Which row each row swaps with, under one turn or mirror:
gekig: [ 18  -3  23   7   8   0 -11 -10  27 -19  -9 -26   5   5  -8 -22  -1 -29]
Zas: [-44  -3 -16   8  -1  -2 -24  13  -4  21  -5   3   1 -10 -30   4   5  14]
rem: [ 34  -3  -1  -7  54  -6  -8   1 -29 -19   5   5  -5  11  -6  17  -9   4]
kalog: [-20 -15  -8   5  -7 -17   5  38 -14 -12  -3  -5   3   8 -30  21 -20  -4]
mezun: [  7  -1   1 -14   8  22   3  -5  11 -27   1  38   4  11  21  -3 -11 -22]
Zugim: [  9  12 -31  -8  15 -30 -30  16  -3   5 -12  24  23  -6 -15  -5 -11   6]
befu: [-43   7   1   1   1   0  22   1   1  28   1  14  -5   2  -6 -15  10 -10]
bube: [ 18 -16 -17  23  -6 -12  -1  15 -28   7  -6 -19  10  -7 -26 -13 -15   3]
Vero: [-26  10   0  13   9 -29   1  10 -21  21 -12   2   9  -8 -10   2  -5  36]
votor: [ 14   2 -15   8  -7   3  40   6 -34   6  -3  -9  -1   3 -11   8   2   7]
zaruf: [-13   0  -5  -2 -26   1 -19 -12   6   1   1  -5  -7   4   7 -37  16 -14]
tavi: [  5   6 -18  -4 -34   4  12   1  25  -8  14  -9  -4   9   2 -18   0  11]
lika: [-22 -20  -7 -20  -7   7   0 -16  10 -11 -28  -1 -29  14 -13  -5  -1 -18]
lek: [ -7 -10 -32  16  23  23 -11  33  -5   8   1 -11  -5  -9 -22   8  12  20]
fuf: [-11 -11 -15 -22   3 -23  19  -2  11 -23 -10  16 -18  24 -16   4  -2 -15]
lino: [ -5   2 -14   9  31 -23   1  34 -18  25   6 -19  -9  17  -9   9 -16  21]
rif: [-25 -10 -19   9  10  21 -18  14   6   4 -14  38   4 -12  -9  -7   3  22]
Todos: [-10   6  29   0  31   5 -54  -2  21   9   9  -5  -8  -5   3  -4  -6   8]
gova: [ 13  -3  -7   8  12  10 -34 -15 -23  20  29 -26  17 -12 -15   5  -7 -12]
gizik: [  6 -10 -39 -14   5 -26  19 -13  22  12  10  -7  -5   7 -14  -1 -21  -5]
Numus: [-21  14   0   4  35 -15  11  22  -8  27 -19  23  -3  10  11  -9  -7  16]
biza: [ -6   9   6 -11 -38   0   4  14   8  22  -4  -4  -1   0   3 -26  -9  -3]
rolat: [ 17   9 -23  -7   1  -1  -4  11 -29   2   2  -4   3  23   3  49 -11  -8]
noli: [-13   8  10 -19  -1   5 -19 -24  12 -33   6   8 -11  17   3  28  -4 -28]
marer: [ 26  10 -19   4  48  10   3 -10  -1 -15   0 -17  -8   5  13 -12  16   9]
pil: [ 15   6  14 -16  19  -4  10   5 -51   7  -2 -16  -2  -1  -2  21  -2  18]
Tusop: [ 42  24 -10   6  19  12 -10  -7  -1   7  24 -14  30  -7  -9   6   3   5]
Zut: [-11  -3 -10  -8  19  14 -28  10  24 -46   7 -25  -9   6  -5  10  -9   2]
kuf: [ 15  11  38  -1  36  -6 -23  21   8 -25 -10  11  12   6   5  -7  -6 -16]
fipo: [ -5 -19 -30   9 -15  25   4   8   9  -5  -6  -2 -20   6 -10  22  13  15]
Fule: [ -2   6   9  -6  19  -2 -49   3  29  15   1 -15  -6  12  -2  39  -9   5]
par: [ 43   4   3  -6  26   4 -28 -13  26  21   0  22   6  -2   3  14  -2  -5]
gapi: [-30   2  18  -3  46   9   9   7  21   6  11 -18  -7  13  -3  27 -24  -4]
zatuz: [ 14   4   4  -3 -13   2 -36   4 -23  -3   5   8  -5   8  -1  23 -42  22]
Guz: [ -1  10  29   5  40   8 -13  -1 -13  29  30 -21 -10   4  12  11 -12   2]
batam: [-26   6  39   0  34   0  -8 -17  29 -12   8 -15   6  -6  -3   5 -13   6]
Roda: [ -4  -2  36 -11  23  -9 -28 -13 -26   1  17 -12 -15  19   9  20 -21 -10]
ton: [-14  24   6  -6  -4  24 -16 -14   7 -24 -21  20  18   6 -19  12   8 -16]
zekud: [ 10   3   4 -15  18 -12 -30  10  53  19   0   5  -7   4   0  -8  -6 -10]
vom: [-39  -2   3  -4   4  -2   6  -9 -32   0 -10  29   4   5 -15  -7   6 -17]
Feki: [ 33   9  29 -13  14   1  20 -20  18  -4   9  -5   1   7   9  -2 -13 -22]
dazat: [  8   6 -17   0   5  -5 -21  -1 -48  -5   2  34   2  -1   1  17 -12   8]
vavur: [-21   4  13  -4  45   4   9   6  38  -6   4   5   3  11  -7 -21  -2 -16]
Selo: [ 15  15  18   3  19  37 -11   5 -13  12  16 -31  23 -14 -12   5  -3  -8]
kop: [ 30  -8   0  -8  43   4 -29 -12 -34  16 -13   1  -5  -2 -10  10 -18  -3]
zerut: [-12  -5  28 -38   2  -1  28 -17  10 -11  -3  13  -1  -2  -6  -6  -9 -16]

zekud is swapped with lek
Zas is swapped with Todos
votor is swapped with Feki
zaruf is swapped with gova
Vero is swapped with batam
rolat is swapped with mezun

